Each row has a name. Each question is about the rows just above it. Places in a row count from 0.

D: [ 16.6  19.2  25.0 -32.6 -22.8  27.2]
V: [-51.3 -26.8 -64.6  51.3  57.2 -86.8]
Q: [-67.8   3.6  86.8 -10.9  -1.5  50.9]
Z: [ 76.9 -68.4 -22.8  10.5  10.1  53.3]
S: [ 24.1  28.6  19.1 -39.6 -29.2  28.7]
H: [-37.0 -19.1 -57.2  33.0  39.7 -68.6]
R: [ 19.9  24.9  25.9 -36.5 -25.6  29.6]
Y: [ 56.6  76.4 -49.1 -51.5 -55.8  28.2]
One entry of H was changed: [-37.0 -19.0 -57.2  33.0  39.7 -68.6]. Where, and from what? : 1, [-19.1]
One entry of R was changed: [ 19.9  24.9  25.9 -36.5 -25.7  29.6]. Where, and from what? : 4, [-25.6]
Changed D: [ 16.6  19.2  25.0 -32.6 -22.8  27.3]. Place and old value: : 5, [27.2]
One entry of Z was changed: [ 76.9 -68.4 -22.8  10.5  10.0  53.3]. Where, and from what? : 4, [10.1]
Changed Q: [-67.8   3.6  86.8 -10.9  -1.4  50.9]. Place and old value: : 4, [-1.5]

P: [81.8  9.2 -0.5 22.8 -1.4]
B: [71.8 52.3  1.8 15.4 -0.6]
M: [ 0.7  0.5  7.9 47.4 75.1]
K: [ 2.2  0.2  8.9 79.3 78.2]
N: [32.2 85.4 14.2 15.8 -0.1]
C: [  6.0  65.4  58.4 -26.5   3.6]
W: [ 0.2 19.8 87.4 -8.3 23.5]
A: [  0.9   6.7  70.1 -78.6  54.9]
T: [  1.2  19.9  88.9 -15.8  24.9]
L: [ 71.8  55.1   2.8 -30.5   0.3]
U: [  1.3  35.7  83.1 -29.3  12.3]
F: [-0.8  0.6 17.8 44.5 87.2]
One entry of M was changed: [ 0.7  0.5  7.8 47.4 75.1]. Where, and from what? : 2, [7.9]
Where does [ 0.2 19.8 87.4 -8.3 23.6] differ from W, and what was there? : 4, [23.5]
Changed L: [ 71.8  55.2   2.8 -30.5   0.3]. Place and old value: : 1, [55.1]
Where does [  0.8   6.7  70.1 -78.6  54.9] differ from A, and what was there? : 0, [0.9]
Where does [-0.8  0.6 17.7 44.5 87.2] differ from F, and what was there? : 2, [17.8]
One entry of L was changed: [ 71.7  55.1   2.8 -30.5   0.3]. Where, and from what? : 0, [71.8]
Where does [ 71.8  55.1   2.7 -30.5   0.3] differ from L, and what was there? : 2, [2.8]

visu: [ 30.4 -36.8 -71.4 -15.5 -19.4  17.1  40.2 -29.1  41.3 -34.6   8.4   1.6
 -48.7  21.2 -63.5 -34.9  22.1   7.8   6.8 -14.7  28.7  12.6  19.6 -37.6
 -55.3 -17.8 -59.0  -0.5 -65.5  16.0  25.2  -2.1 -12.8 -21.9 -22.6  29.0
 -22.2 -20.0  -9.1 -19.4  12.4  17.8 -35.3 -20.8   3.1 -34.4   6.8  10.1
 -33.4  13.0]
Rizu: [ 19.5 -12.4 -21.7 -14.4 -18.3   5.4  28.9   9.9  19.5 -29.9 -19.6 -25.9
 -30.0  41.7 -25.1  -9.3   2.5  10.5   4.2 -11.1  16.8   1.3  15.9 -15.1
 -18.7 -23.6 -21.8  -8.7 -11.2   0.4  41.8 -11.9 -29.4  17.3 -16.7  19.2
 -17.3 -13.8 -14.9 -32.6 -15.0  -8.1   2.8   5.8  -0.8 -23.7  42.5  25.2
 -11.1  23.4]
Rido: [  7.8 -23.6 -34.0 -40.3 -50.3  56.5   0.3  -4.5  43.9   6.8   3.1  14.3
 -12.8  19.4 -19.3 -21.1  15.2 -13.8 -15.2   8.7 -33.3 -26.0  43.4 -25.5
 -28.9 -65.2 -26.6  19.4 -19.1 -33.9  12.8   2.2 -55.0  13.0 -16.7  16.7
  -9.6 -11.8 -47.7 -84.0 -28.3 -45.8   0.4  -2.1 -12.5  -7.3  17.0  40.2
 -21.7  12.4]
vif: [ 20.3   7.6 -41.4 -33.7 -24.3   7.1  28.7  -9.1  20.2  -2.6  15.4 -14.2
  -2.7   9.2   0.7  14.8   6.5 -16.6  -3.4  -1.5  14.0  11.7   4.6 -58.6
 -47.3 -11.7  -0.4 -23.9 -23.2  10.8   7.9 -13.7  -2.2  30.2   4.2  13.8
  -9.5 -40.3  -1.3 -16.5  16.7  17.0  28.3 -31.3  -4.6  -1.6 -22.4  18.3
   4.1   7.1]
foni: [  7.8 -23.6 -34.0 -40.3 -50.3  56.5   0.3  -4.5  43.9   6.8 -40.1  14.3
 -12.8  19.4 -19.3 -21.1  15.2 -13.8 -15.2   8.7 -33.3 -26.0  43.4 -25.5
 -28.9 -65.2 -26.6  19.4 -19.1 -33.9  12.8   2.2 -55.0  13.0 -16.7  16.7
  -9.6 -11.8 -47.7 -84.0 -28.3 -45.8   0.4  -2.1 -12.5  -7.3  17.0  40.2
 -21.7  12.4]
nis: [  6.6 -24.0 -17.3  -3.6   9.5  -2.3   6.0 -19.7   4.1 -11.8  -2.3  -0.5
  -8.7  16.1 -16.9 -11.9  -2.7   3.5  -0.9 -17.9   0.8  -7.0   6.1  -1.0
 -13.7   4.5 -16.5  -3.2 -34.0  -6.6  18.2   2.5  10.9 -23.5 -34.5   8.9
  13.7   3.7   7.2  -2.4  -7.4 -13.8 -32.1  -9.4  -0.7  -5.6  14.8  -1.6
 -18.5  10.7]
Teriz: [-21.9   0.1  35.4  22.3  27.7  -9.4 -33.7  -4.7 -24.2  19.5   0.2  19.1
  23.8 -23.5  18.3   0.0 -10.1   0.4  -3.6  -0.2 -24.0 -13.6 -11.4  40.2
  34.9  21.7  16.3  11.6  12.4 -14.0 -23.4  12.4  24.5 -29.3  -2.5 -17.6
  25.5  32.3  12.8  24.7  -6.5 -16.0 -22.4  10.6   0.8  18.2  -8.8 -23.9
   3.3 -12.8]
torit: [ -3.9   4.6   5.2   5.7 -24.6  23.6  -3.6  24.9  13.5  -3.9 -18.8   8.0
 -19.0  -3.6 -17.8 -17.4   8.5  11.2   3.6  17.6  -1.9  -1.4  14.2  15.3
  15.7 -34.7 -15.3  18.6  28.3  -0.4  -3.8  -0.4 -44.2  10.9  27.2  -0.7
 -32.8   9.0 -32.7 -31.5  -4.7  -1.3  12.7  27.8   3.9 -15.4  15.9  12.5
   0.3  -7.0]
Where does [ 19.5 -12.4 -21.7 -14.4 -18.3   5.4  28.9   9.9  19.5 -29.9 -19.6 -25.9
 -30.0  41.7 -25.1  -9.3   2.5  10.5   4.2 -11.1  16.8   1.3  15.9 -15.1
 -18.7 -23.6 -21.8  -8.7 -11.2   0.4  41.8 -11.9 -29.4  17.3 -16.7  19.2
 -17.3 -13.8 -14.9 -32.6 -15.0  -8.1   2.7   5.8  -0.8 -23.7  42.5  25.2
 -11.1  23.4] differ from Rizu, and what was there? : 42, [2.8]
Where does [  7.8 -23.6 -34.0 -40.3 -50.3  56.5   0.3  -4.5  43.9   6.8   3.1  14.3
 -12.8  19.4 -19.3 -21.1  15.2 -13.8 -15.2   8.8 -33.3 -26.0  43.4 -25.5
 -28.9 -65.2 -26.6  19.4 -19.1 -33.9  12.8   2.2 -55.0  13.0 -16.7  16.7
  -9.6 -11.8 -47.7 -84.0 -28.3 -45.8   0.4  -2.1 -12.5  -7.3  17.0  40.2
 -21.7  12.4] differ from Rido, and what was there? : 19, [8.7]
Where does [ 19.5 -12.4 -21.7 -14.4 -18.3   5.4  28.9   9.9  19.5 -29.9 -19.6 -25.9
 -30.0  41.7 -25.1  -9.3   2.5  10.5   4.2 -11.1  16.8   1.3  15.9 -15.1
 -18.7 -23.6 -21.8  -8.7 -11.2   0.4  41.8 -11.8 -29.4  17.3 -16.7  19.2
 -17.3 -13.8 -14.9 -32.6 -15.0  -8.1   2.8   5.8  -0.8 -23.7  42.5  25.2
 -11.1  23.4] differ from Rizu, and what was there? : 31, [-11.9]
One entry of Rido was changed: [  7.8 -23.6 -34.0 -40.3 -50.3  56.5   0.3  -4.4  43.9   6.8   3.1  14.3
 -12.8  19.4 -19.3 -21.1  15.2 -13.8 -15.2   8.7 -33.3 -26.0  43.4 -25.5
 -28.9 -65.2 -26.6  19.4 -19.1 -33.9  12.8   2.2 -55.0  13.0 -16.7  16.7
  -9.6 -11.8 -47.7 -84.0 -28.3 -45.8   0.4  -2.1 -12.5  -7.3  17.0  40.2
 -21.7  12.4]. Where, and from what? : 7, [-4.5]

Fak: [  5.7 -14.0 -20.4 -29.8 -12.7  -2.9 -40.0  -2.8  14.7]
gef: [  5.6   4.1 -28.9 -18.6  18.8  37.9  -9.0 -23.6  13.7]
sil: [  5.9  -3.4 -24.8  19.7  12.5   2.3 -32.4   9.1   3.6]
refot: [-12.3 -11.7  18.8  10.4   8.6  -9.5  65.8 -20.2 -11.9]
vusi: [ -3.2  16.6  33.2  12.9   0.8  14.2 -15.3   4.3   9.4]
Fari: [  0.0   2.2  14.2  -4.3   5.8   2.4 -30.4   3.9   1.6]
masug: [ -3.9 -32.4  -2.4 -13.3 -15.8 -11.1 -21.8 -12.8   0.1]
labag: [  1.7   8.9   4.7  -6.0  17.4 -25.6 -10.2 -30.9   6.4]
Zegil: [-12.0 -42.8   1.6 -36.4  -0.5  15.3  -4.9  -5.0 -11.8]
Lala: [ 11.8 -33.2  37.9  27.3  11.6 -32.3  47.7   0.3  -4.6]
rul: [  8.1  -8.1 -35.0  11.0   2.1  40.7  17.4   3.4   5.4]
One entry of Fari was changed: [  0.1   2.2  14.2  -4.3   5.8   2.4 -30.4   3.9   1.6]. Where, and from what? : 0, [0.0]
One entry of masug was changed: [ -3.9 -32.4  -2.4 -13.4 -15.8 -11.1 -21.8 -12.8   0.1]. Where, and from what? : 3, [-13.3]
One entry of labag was changed: [  1.7   8.9   4.7  -5.9  17.4 -25.6 -10.2 -30.9   6.4]. Where, and from what? : 3, [-6.0]
One entry of Fak was changed: [  5.7 -14.0 -20.4 -29.7 -12.7  -2.9 -40.0  -2.8  14.7]. Where, and from what? : 3, [-29.8]
One entry of refot was changed: [-12.3 -11.7  18.8  10.4   8.6  -9.6  65.8 -20.2 -11.9]. Where, and from what? : 5, [-9.5]

nabi: [-12.0 -49.1  18.3  32.0  -9.5 -65.1   0.1 -77.2 -49.1]
zeza: [-12.0 -49.1  18.3  32.0 -14.2 -65.1   0.1 -77.2 -49.1]
lodel: [ 23.7 -31.7  56.2 -38.8  37.9 -47.9  42.8 -54.1 -31.7]
tizal: [ 18.7 -46.4 -48.8   0.9 -17.0 -77.3 -52.5 -20.9 -46.4]
Buli: [-69.5  14.5 -32.7   1.1 -79.2  30.4 -29.8 -19.8  14.5]
Duri: [ 83.7  -8.4  14.5 -14.7  65.4 -40.2  25.4  23.7  -8.4]
lileg: [-12.0 -49.1  18.3 -33.4 -14.2 -65.1   0.1 -77.2 -49.1]
Changed lileg: [-12.0 -49.1  18.3 -33.4 -14.2 -65.1   0.1 -77.2 -49.2]. Place and old value: : 8, [-49.1]
Where does [-12.0 -49.1  18.2 -33.4 -14.2 -65.1   0.1 -77.2 -49.1] differ from lileg, and what was there? : 2, [18.3]
Where does [ 18.7 -46.4 -48.8   0.9 -17.0 -77.4 -52.5 -20.9 -46.4] differ from tizal, and what was there? : 5, [-77.3]
One entry of zeza was changed: [-12.1 -49.1  18.3  32.0 -14.2 -65.1   0.1 -77.2 -49.1]. Where, and from what? : 0, [-12.0]
Where does [ 18.7 -46.4 -48.7   0.9 -17.0 -77.3 -52.5 -20.9 -46.4] differ from tizal, and what was there? : 2, [-48.8]

mek: [ 21.2 -38.7 -10.4  52.9]
tiz: [ 22.0 -17.3  -9.0  39.9]
Madip: [-29.4   5.6   8.1 -28.9]
karit: [ 25.0  -7.6 -15.8  47.1]
lud: [-16.8  38.2   6.3 -86.0]
Where does [ 25.0  -7.5 -15.8  47.1] differ from karit, and what was there? : 1, [-7.6]
One entry of tiz was changed: [ 22.0 -17.3  -9.0  40.0]. Where, and from what? : 3, [39.9]

Laz: [57.0 48.1 78.4 64.1]
ranof: [57.0  6.0 78.4  2.1]
gese: [57.0  6.0 78.4 64.1]
Regot: [57.0 23.6 -7.4 47.6]
fafik: [57.0  6.0 78.4 64.9]
One entry of Laz was changed: [57.0 48.1 78.4 64.2]. Where, and from what? : 3, [64.1]
Where does [57.1 23.6 -7.4 47.6] differ from Regot, and what was there? : 0, [57.0]
Where does [56.9  6.0 78.4  2.1] differ from ranof, and what was there? : 0, [57.0]
Where does [57.0  6.1 78.4 64.9] differ from fafik, and what was there? : 1, [6.0]
Changed gese: [57.0  6.0 78.3 64.1]. Place and old value: : 2, [78.4]

G: [ 13.2  11.8  -8.9  31.6   4.0  -6.3 -25.0  -6.1 -25.1  21.6 -24.5   2.0
  23.6 -12.2 -27.9  39.4  22.9 -10.1   0.8 -11.9  34.2  17.0 -25.2   8.3]
E: [ 13.2  11.8  -8.9  31.6   4.0  -6.3 -25.0  -6.1 -25.1  21.6 -24.5   2.0
  23.6 -12.2 -27.9  39.4  22.9 -10.1   0.8 -43.5 -10.5  12.8  26.3 -32.5]
X: [ 34.7  23.0 -25.6  -7.9 -35.8  -6.3   3.2 -16.4   9.9  21.6 -15.3  78.7
   2.9 -14.7 -26.0 -16.5 -45.6  -1.9   0.8 -43.5 -10.5  12.8  26.3 -32.5]
J: [ 13.2 -19.1  -1.4  31.6   4.0  -6.3   5.5  -6.1   9.9  21.6 -15.3  10.2
  33.5 -14.7 -27.9  -1.7  22.9 -10.1   0.8 -11.9   9.1  17.0 -31.7 -21.2]
Changed G: [ 13.2  11.8  -8.9  31.6   4.0  -6.3 -25.0  -6.1 -25.1  21.6 -24.5   2.0
  23.6 -12.2 -27.9  39.4  23.0 -10.1   0.8 -11.9  34.2  17.0 -25.2   8.3]. Place and old value: : 16, [22.9]
Where does [ 34.7  23.0 -25.6  -7.9 -35.8  -6.3   3.2 -16.4   9.9  21.7 -15.3  78.7
   2.9 -14.7 -26.0 -16.5 -45.6  -1.9   0.8 -43.5 -10.5  12.8  26.3 -32.5] differ from X, and what was there? : 9, [21.6]

Rofi: [ 55.6 -19.5  55.1  45.0  -8.8   7.5   6.8]
daf: [ 10.9  50.7 -12.4  11.0 -15.7  11.9  46.4]
Riv: [ -2.7 -67.7  59.9  18.4  33.1  46.0   0.9]
siviv: [ 16.5  18.4  15.4  14.8 -12.1  45.1 -10.2]
Piv: [ 18.3 -16.5 -14.6 -38.7  12.0  49.1  -0.5]
Gezi: [ -7.3   7.2  16.5  15.9 -18.7  -0.2   0.4]
riro: [  3.3  16.3   8.0  14.5 -17.2  -6.8   7.4]
Vidit: [ 35.7  -9.6 -20.5 -31.9   8.7  34.5 -24.8]
vom: [-36.6 -69.8  59.6  21.5  35.3  21.8  40.5]
puv: [ 18.2  47.8 -10.2 -18.4 -34.8  43.3  70.6]
rol: [ 16.5  18.4  15.4  14.8 -13.9  45.1 -10.2]
Changed daf: [ 10.9  50.7 -12.5  11.0 -15.7  11.9  46.4]. Place and old value: : 2, [-12.4]
Where does [ 16.5  18.4  15.4  14.8 -12.1  45.2 -10.2] differ from siviv, and what was there? : 5, [45.1]
Changed daf: [ 10.9  50.7 -12.4  11.0 -15.7  11.9  46.5]. Place and old value: : 6, [46.4]
Where does [ -2.7 -67.7  59.9  18.4  33.1  46.0   0.8] differ from Riv, and what was there? : 6, [0.9]
One entry of puv was changed: [ 18.2  47.8 -10.2 -18.4 -34.8  43.4  70.6]. Where, and from what? : 5, [43.3]
Changed vom: [-36.6 -69.8  59.6  21.5  35.3  21.9  40.5]. Place and old value: : 5, [21.8]
Changed daf: [ 10.8  50.7 -12.4  11.0 -15.7  11.9  46.4]. Place and old value: : 0, [10.9]

Gir: [ 56.8  60.9  18.0  43.2 -47.4  60.0 -63.1  77.1]
pipo: [-40.4  76.3 -34.3  62.1  58.0  74.7 -20.5  -5.0]
kiza: [-40.4 -82.9 -34.3  62.1  58.0  74.7 -20.5  -5.0]
Mima: [56.8 60.9 18.0 43.2 24.2 53.7 28.5 29.0]
Sirim: [-40.5 -35.7  36.2 -58.1  46.8 -12.5  54.3 -56.0]
Gufo: [ 26.9  -2.0 -78.0  -1.8 -30.4 -77.4  44.6   7.9]
rezu: [-57.1 -72.4 -66.3 -80.7  26.4 -13.3 -31.7 -24.8]
Moz: [ 69.8 -24.1 -17.7   7.0  55.4 -34.4 -56.6 -57.5]
vezim: [ 46.0   7.9  21.7 -40.6 -33.9  23.7  19.5  20.7]
kek: [-57.1 -72.4 -66.3 -80.7  26.4 -13.3  26.3 -52.7]
fuzin: [-47.6  44.8 -30.0  69.5 -61.2  40.3  57.9   1.5]
Where does [-40.4  76.3 -34.3  62.0  58.0  74.7 -20.5  -5.0] differ from pipo, and what was there? : 3, [62.1]
One entry of Sirim was changed: [-40.4 -35.7  36.2 -58.1  46.8 -12.5  54.3 -56.0]. Where, and from what? : 0, [-40.5]

tozim: [-33.0  11.6  26.2 -39.2 -34.5 -49.6   3.0  40.9 -21.4   9.8  14.5  22.7]
vap: [ 32.5 -58.9 -52.1  40.0  33.4  -3.7 -62.4   0.7 -28.5  34.6 -44.9 -55.5]
Vinu: [-10.9 -33.5 -16.8   7.8  24.9  15.0 -36.8 -15.2  12.0 -16.4 -37.3 -16.0]
sedi: [ 29.5 -54.4 -47.1  36.5  30.7  -4.7 -58.1   2.8 -27.6  33.2 -41.1 -50.5]
Fuvov: [-33.0  11.6  26.2 -39.2 -34.5 -49.6   3.0  40.9 -41.3   9.8  14.5  22.7]
gezat: [-22.8 -22.8  -6.0  -3.8  17.2  16.6 -25.6 -19.0  19.9 -29.8 -30.9  -4.1]
Lel: [-13.0 -44.0 -23.3  10.3  31.4  18.4 -47.9 -20.4  14.1 -20.6 -48.5 -22.4]
bevo: [ 13.4  22.4   2.6  -8.5 -31.7 -26.6  26.0  11.6 -28.3  20.5  30.0   0.9]
mulu: [ 34.6 -66.3 -58.6  43.5  36.9  -3.5 -70.1  -1.5 -30.8  35.9 -51.3 -62.2]
Kuga: [-0.3 -0.6 -0.6 -0.3 -0.4 -0.6 -0.6 -0.3 -0.7 -0.2 -0.5 -0.6]
lut: [-17.2 -44.0 -22.7   6.9  29.5  18.2 -47.9 -23.0  15.3 -25.3 -49.6 -21.4]
One entry of mulu was changed: [ 34.6 -66.3 -58.6  43.5  36.9  -3.5 -70.1  -1.5 -30.8  35.8 -51.3 -62.2]. Where, and from what? : 9, [35.9]
Changed Fuvov: [-33.0  11.6  26.2 -39.2 -34.4 -49.6   3.0  40.9 -41.3   9.8  14.5  22.7]. Place and old value: : 4, [-34.5]
One entry of Lel was changed: [-13.0 -44.0 -23.3  10.3  31.4  18.4 -47.9 -20.4  14.2 -20.6 -48.5 -22.4]. Where, and from what? : 8, [14.1]
One entry of tozim was changed: [-33.0  11.6  26.2 -39.2 -34.4 -49.6   3.0  40.9 -21.4   9.8  14.5  22.7]. Where, and from what? : 4, [-34.5]
Changed gezat: [-22.8 -22.8  -6.0  -3.8  17.2  16.6 -25.6 -19.0  19.9 -29.8 -31.0  -4.1]. Place and old value: : 10, [-30.9]
Changed Lel: [-13.0 -44.0 -23.3  10.3  31.4  18.4 -47.9 -20.4  14.1 -20.6 -48.5 -22.5]. Place and old value: : 11, [-22.4]
Changed Fuvov: [-33.0  11.6  26.2 -39.2 -34.6 -49.6   3.0  40.9 -41.3   9.8  14.5  22.7]. Place and old value: : 4, [-34.5]

